Each path below is one point turned by a fixed rotation once a step. After each direction that follows a path, write how fast that rotation turns it, in degrees each step (0 if it stays still).
Each turn is a multiple of 5 degrees from 10 to 175, or 0.
Each row of a path follows its step; steps can be skipped.
path 1
step 3: [ 17.7  12.8 -53.8   8.1  -7.0 -22.9   1.2 -10.6 -21.1  43.4  -4.8  20.2
   9.6  64.4 -31.2  19.4  35.2  10.5  -2.8 -45.1  -3.6  32.6  54.0 -12.9
 -10.6  16.2   1.5 -35.6   0.4  12.7  12.7  36.1  -0.6  -5.0   1.9  26.1
  -5.5  -8.6  41.5  15.0  -7.5   6.5  10.7  -0.3  36.8   0.3  12.5   3.2
   2.4 -21.6  47.4 -20.8  21.0  27.5  19.6 -24.7   3.2 -23.1   4.5 -23.4
  20.3 -49.2 -36.8 -31.9  34.5 -11.8  13.3  -8.4 -42.6  27.6]
step 4: [-33.0 -61.9 -26.1  40.0 -16.3 -15.5   6.3  41.7 -23.9 -32.2 -13.1 -20.3
   3.9 -27.9   3.3   7.3   6.4  35.1  -5.9  -3.6 -15.9 -38.4  12.1  -1.7
  28.4  28.9  17.9  19.3  24.6  11.5  12.5  16.1 -18.9  13.8  -1.4 -17.6
 -11.0  -0.2 -17.2  -1.7  -8.1 -11.4  20.7 -16.4 -33.1  -8.1  13.0  -1.8
 -15.3 -52.6  40.3 -39.6  17.1 -18.2 -13.1  -0.7  -8.7  32.7  -9.5  -6.6
  38.2 -64.2 -11.6 -29.7  39.9   8.1 -43.4  -7.1 -39.6 -20.8]
step 5: [ -4.3  36.9 -53.1  14.1 -38.2 -48.5  16.8  13.0   6.2  19.1 -21.2 -28.8
  19.2  18.5 -18.6  46.9  15.5  22.3 -38.4  23.2  12.3  62.7  -5.8 -18.2
  17.1  18.5   5.6  -2.9  -4.7   4.6  18.4  26.4 -12.5 -17.7 -32.2  28.1
 -37.6  17.2  19.2  -4.9  44.2  39.8  15.1  -8.0   3.6 -20.6 -19.6  12.9
 -27.2 -24.3 -33.6  14.9   2.1 -28.4  10.8 -10.6  34.4  29.7   3.5  14.7
  12.8 -53.9 -33.2  11.0  31.5  -7.3  22.7   1.2  -7.4   4.3]
step 8: [ 47.1  13.0  -2.0 -10.0  -1.3 -45.6  14.6  15.0 -15.7  11.7  15.1  25.2
  22.0  -0.1  52.9  44.8  16.2  61.7  15.5 -39.5  13.3  18.5   4.5  -8.1
 -53.6  -4.5   6.8  -0.2  17.8 -28.7 -23.5  15.5 -17.0 -16.6  -6.9  -0.4
  36.2  18.4  61.9 -18.7 -21.6   6.7 -27.0 -17.0  -0.7  25.9   1.6  -0.3
   4.8  38.6   6.0 -47.2  36.7 -22.7  31.9  -0.3 -13.0  16.1  35.9 -21.2
 -13.1  -9.2   9.2 -26.8  -2.9  19.8 -11.2  29.2 -28.6   5.1]
step 9: [  0.7 -21.1  14.6 -31.6 -13.0 -44.5  31.9  -5.8 -10.9  38.9   8.5  14.2
  -7.9  16.2   8.5  35.8  46.0 -55.1  19.9 -28.5 -15.3 -50.9   2.1 -17.7
   1.1  -6.9  38.7  16.7  26.1   1.2   0.3 -16.1 -14.1  10.0 -10.8  19.7
 -38.4   1.9 -17.6  14.5 -17.9  -2.2  13.0 -30.0  42.1  -2.5   7.8   9.4
 -22.7 -16.5  49.3 -18.8  30.1  -8.6  12.9 -17.1 -18.5 -54.8  14.5  -1.8
  21.5 -28.0 -24.6 -22.6  37.3  45.1  -4.7  -1.1 -50.1   2.3]
step 10: [ -6.5 -47.7 -20.0   2.6  22.2 -29.0  24.7  35.7 -51.4   1.3  -4.4 -32.1
  14.5   8.0  14.0  25.1   8.2  33.4  -7.0 -17.1  44.2   4.1  20.1  -6.3
 -26.7  15.7 -20.2   0.9  45.8   0.0 -37.3  22.2 -30.9   5.2   0.0  20.9
 -25.1  20.9   5.3   8.6   6.7   7.4 -29.8   5.5  -2.6  23.1 -18.8 -11.7
 -10.2 -51.2 -12.0 -13.5 -10.5 -10.6 -17.1   8.5 -24.8  40.9  59.7  21.9
  -4.0 -46.0  10.7 -41.3  11.7 -10.7  26.8  25.1 -55.9 -13.0]
step 11: [ -0.1   0.0 -39.9  11.1 -22.1 -10.4  45.6  33.3  -8.9  20.5   0.7  -6.6
  34.7   5.0 -10.5  13.8  13.6 -16.7  -8.0 -26.0   3.4   5.3  12.4 -41.4
  27.4 -20.8  29.9  -4.3 -35.1  42.4   2.9  -8.3 -19.1 -27.8  -9.5  57.3
 -19.9 -21.9  49.1 -23.7   8.8 -45.9  39.8 -19.5  24.5 -48.6  16.0   4.3
 -12.0 -22.2   5.9  -4.7  22.7   1.8  17.9  19.0  13.9 -11.8  24.3  24.9
  56.8 -26.5 -18.7  17.1   5.9  -8.0  11.9  -3.0 -57.0   8.1]
step 12: [  9.7 -38.6 -10.0 -16.2  16.3  -7.7  24.8  59.5   9.7 -30.8 -27.4  -9.0
   4.9 -30.0 -27.3  41.7  -9.6   3.7 -36.4  16.6  11.6   7.5 -16.5 -26.5
   5.1  71.6  -5.1  19.0  -1.1  -7.4 -12.0   6.2 -10.1   0.5 -11.2  39.2
 -16.2  40.9 -12.2   1.4   3.1 -20.4 -10.4 -12.8 -39.6  11.8  50.2   0.3
 -15.8 -42.6 -10.1  34.4  10.1  -9.6 -21.7 -10.9   7.7  31.8   0.0  -9.0
   9.7   3.6  -9.6  -5.7   5.1   8.2 -52.7  19.5 -57.8 -46.8]
step 14: [ 38.2   7.1   9.3   3.2  27.9 -34.2  42.6  10.9  -5.5   3.1  -8.7  72.5
  15.4 -31.3 -19.2  46.6   7.8  26.0 -16.0 -20.6 -10.2 -28.6  -2.9 -47.4
 -39.7  24.8   8.6  21.7 -32.3 -23.4  -5.1   8.9  33.1 -11.9 -53.0   4.8
   5.8  18.5 -21.6  11.5 -34.0 -14.1  -8.6 -19.3 -14.0   3.4  21.4   3.6
  44.8  -1.4  48.4 -31.7   9.1  -4.9  21.2 -10.5  -5.0   9.8 -33.2 -29.9
   2.2   2.7 -15.7 -30.2  -5.6   8.4 -37.0  10.5 -34.9 -17.0]
step 15: [-59.1  16.1  -0.8 -19.3  20.4  -4.0  33.9 -26.0  -5.9 -21.3 -26.9   5.0
  12.0  45.3  20.5  41.5  45.0   9.2  -1.3 -42.5  -2.9 -14.7 -33.3   2.5
 -17.7 -27.9  29.8  58.5  66.7 -44.3  20.0  -1.5 -12.6  13.3 -44.1  15.4
  -3.7  20.6  -6.0  24.1  -4.7  52.1   8.2 -13.3  -8.9  20.7  -0.1  12.1
 -13.3  -2.2  -0.8 -20.5 -11.7 -11.9  -2.2 -17.1  -6.1   1.5  24.8 -15.2
  35.5 -24.6 -26.0  -5.9  20.6  -8.7   5.3  17.0 -28.6  10.8]
[  5.9  -3.0   0.7   3.1   5.4  -5.5   7.4  11.9   0.5  -9.3   4.7  -3.7
  -8.2  -0.6  12.3  -2.4  -5.5  12.6  10.2   2.0  -4.4  -7.5   3.1  -5.5
   3.4   1.2  -5.3   1.9   3.3   3.0   4.2   5.7   1.6  -6.9   7.7  -3.8
  -0.9   3.5  -4.2   1.0   2.9  -0.8   3.1  -0.4  -7.0   9.1   9.0   6.1
   1.0  -7.7  -4.0 -15.3   6.3  -0.7  -2.9   7.7   2.1  -0.4   0.2  -0.1
  -7.3   8.4   0.8  -9.4 -11.4 -11.1  -2.0   8.7   5.1  -6.1] -> 175
[  4.4  -7.5  -2.0   4.9  -5.2  -5.9   2.5   4.0   4.4   4.6   7.0   8.7
   5.3  -8.7  -3.3  -7.1  -3.0  -7.2  -4.4   8.3  -5.1  -1.1  -5.1  -3.0
   0.9  -6.1  -3.8   0.7  -2.0  -1.2   8.0  -0.3   3.3  -1.7  -8.5  -1.4
  -3.1  -3.1 -18.7  -4.2  -1.7  -7.1  -6.9 -20.9   5.6   5.5  -1.4   8.1
  -2.9  -6.5   3.7   5.2  10.0  -2.3  -4.3   7.5  -2.1  -3.5  -6.0  -0.4
  -2.8  -9.4   0.1   7.1  -5.1   3.6   7.9   2.2   2.4   8.1] -> 155
[ -3.9  -7.1   9.4  -3.9   7.4  -1.3   4.4   2.3  -5.8  12.0  -4.6   7.6
 -20.9   1.4   1.7  -7.1  -3.0   3.3   7.3  -2.0   3.6   8.1   9.2  12.3
  -1.5   5.9   2.2  -9.9  -7.5  -2.0  -1.6  -4.1   9.1 -12.2 -11.0  -3.9
 -14.8   1.2  -5.8  -2.9   5.2   1.1   0.4  -0.1   4.2   1.4   1.7   4.6
  -3.8   1.3   3.5  -0.8 -11.0   4.4   2.5   1.1  -3.7   6.5   1.6   3.0
  -0.6   0.2  -2.4   2.5   0.4  -0.9   4.9  -4.1  -5.3  -0.8] -> 100
[  1.1 -12.4  10.2   9.3 -11.6  -3.3   1.1   3.6  -5.4   1.7   2.6  10.1
   0.6  -3.5  -4.3   5.3 -11.4  -1.4  -1.1   6.3  -8.6  -4.7  -0.9  10.3
   0.7 -11.1   9.3   4.2 -10.6  10.5  -1.0 -14.7  -1.7  -0.1  -2.5   3.6
  -3.0  -2.8   7.9   9.8  -2.5   3.0   3.1   1.1 -10.8 -10.5   4.1  -9.2
  -0.9  -2.2   7.1  -2.9   3.2   0.0   5.3   0.9  -0.9  -7.1   3.0  -3.1
  -5.4   3.0   0.7  -8.3   1.9  -5.0  -4.1  -2.8   3.1   1.2] -> 145
[  6.6  -0.1   2.1   1.2  12.1  -3.2 -10.4   0.2  11.2   4.6   2.1  -0.9
  -3.0  -7.3   6.6   1.9   2.7   5.8  -4.8   0.2   7.7  10.3 -20.3  -0.4
  -7.4  -6.4   8.6   9.1   4.8  -4.7   5.8   4.7  -1.7   5.4  -7.7  -1.8
  -1.6  -0.1  -4.7  -7.4   0.7   0.6   0.8   2.7  -1.2 -13.3   2.9   1.2
  -3.5  -3.4   4.3 -12.2 -11.8   2.0   9.5  -5.7  -1.9  -8.1  -1.9   2.0
  -4.8  -1.0  -4.7  -0.8  -6.2  -3.0  -2.7  -3.6   7.2  -0.7] -> 45
[-13.5   9.1  -7.1   1.9  -5.1   1.8   0.3  -2.7  -5.4   2.7   5.7   3.3
   2.5  -1.8   3.9   5.4   0.5   3.5  -3.5  -0.7  -7.8  -5.9  -2.0   6.9
   1.1   4.2   0.7  -2.2  -0.6  -0.1  -6.4  -1.4  10.9   8.9  -4.5   2.2
  -1.2  -1.7  -9.8  -5.1  15.8   3.1   1.9   1.4  -0.9  -9.0 -12.9  -0.9
   8.8  -8.1  -2.3 -12.9  -3.5   1.2 -11.0   5.5  -1.3  -6.3   8.5   6.1
   5.3  -4.7  -5.7 -12.5  -3.5   9.2   4.6   7.2  -1.0  -3.1] -> 65
[ -4.2   0.6   3.5  -3.7   5.7  -1.2   0.5   2.5   0.6  -1.0  -3.0   3.9
   0.4  -7.4  -3.4  -5.5   8.8  -9.0  12.1  -0.3  -3.3   5.0  -9.9   7.9
  -6.0   0.2  -5.6   1.7  -4.5  18.0  -3.5  10.2   0.1   0.7  -3.3  -0.1
   6.3  -2.8  -9.2   8.7  -6.0   2.6  -3.6   4.6   2.0  -1.3   3.2   4.4
  -6.7   1.6  -5.4  -8.7   1.5  -6.0 -13.3   4.9   5.4  -7.9  -6.8  -1.8
   6.7   3.0   1.5  -2.0  11.6  -0.4 -12.7  -5.4 -11.6  -4.1] -> 135
